One turn moves every row onto another: examples first, then more rows asked
tuf: [ -1 -15  10  10 -55  23   0   2  20  19  14  19]
kubok: [-24 -16 -27 -15  27 -17  -5  -8 -10 -44 -14 -22]
Meso: [-61   6  26  -8   7  13  -7  34   2   8  24 -21]
poka: [ -8  -1  34  26  -9 -49  -3  24  21  12  26   3]
Vavap: [-59 -17  17  -3   8   4 -14  23  -9   5  45 -17]
pumo: [-10   3 -24  -3   0  -2   3 -29   8 -47 -32 -15]
gemig: [-11  11   5 -12 -12  40  18  37  -7   9  40   6]
nufen: [ -9   2  -3 -24  45  27  22  -2  -3  -6 -34   3]
gov: [-30  27   3  11  35  33   9  30 -20  -7 -37 -23]
vura: [-20  49   8  12 -28 -29  -2  17   2  28  14  27]
Pif: [ 30 -14 -11  40 -13 -20  16  31 -23  26 -29 -30]
lem: [-18 -32 -20 -14   3  -8 -13 -28   4   7 -49  14]
getav: [ -7 -20   9  -8  -8  29  13  32  -8  20  47  13]
bito: [ 15 -55 -14  15  12  18   1  18 -30  27 -18  20]
rubu: [  1  21 -21  55   6   9  22 -26 -49  27  -7  -4]
pevi: [ -5   1  -4  72   8  -6  13 -38 -32  10  -6 -22]
Kup: [ -9  12  28   9  -7 -43   1  47  13  24  21   6]
nop: [ 22 -24   3  49  21 -16  22  25 -27  14  -6 -40]
mub: [-55  -4   7  18 -42  -5 -27 -12  12  -6  22 -12]
kiku: [  2 -33  -1  28 -12  17 -10  -1  -1  29 -58  14]
binuf: [ -6  33  14   4 -20 -32   5  42   5  32  16  20]
Gat: [-32 -27 -32  35   4 -15 -26 -12 -33 -33  -2 -21]
mek: [ -6  10  -6  10 -60  26   2  -3  11   0  24  14]
fadu: [ 12  10 -18 -12  11  26  24 -19   5 -28 -33   4]
zug: [-28  24 -22  30   4 -19  -2  19 -46  39 -35 -29]
Pip: [  8  30 -27  18   6  42  22  16 -30 -28 -14  -8]
domo: [ -3 -18   8  64  28 -17  14  -9 -26   5  -2 -43]
luk: [-39   1  13  25  13  15 -15   7   2  14 -66 -17]
pog: [-37 -15  -2 -20  39   2  -6 -14   0   7 -48   0]
Pofa: [-16  31 -25  34  16   3  17   4 -61  39 -14 -11]
mema: [ -4  16  24  33   1 -24  13  -2   1   8  53  25]
vis: [ -1 -32 -35 -29  30  -7   5   7 -24 -22  -2   0]
vanu: [ -1   6 -19  37 -19 -28  -2  24 -27  34 -46 -33]
vedu: [-29  36  19  24   7 -23   6  -1  -8  12  49  22]
vib: [-38  48  13  20 -11 -30  -5   1  -4  19  29  22]
metin: [ 12 -37 -36 -22   3  -3   2 -11 -12  -1 -25  22]
sipu: [-53  -5  24  13 -40   1 -25   0  28  11  -1 -13]
murom: [-19 -53 -22  18  34  -4 -14  16 -46  -3   7  -8]
sobi: [  3   1  31  36 -12 -36   5   2  18   6  40  16]
zupem: [  0   9 -41  38 -24  13  -3 -16 -24 -42 -12  -9]

bito goes to zupem
Meso goes to getav
Where do these go?
Pofa goes to Pif
metin goes to pumo
Kup goes to mema

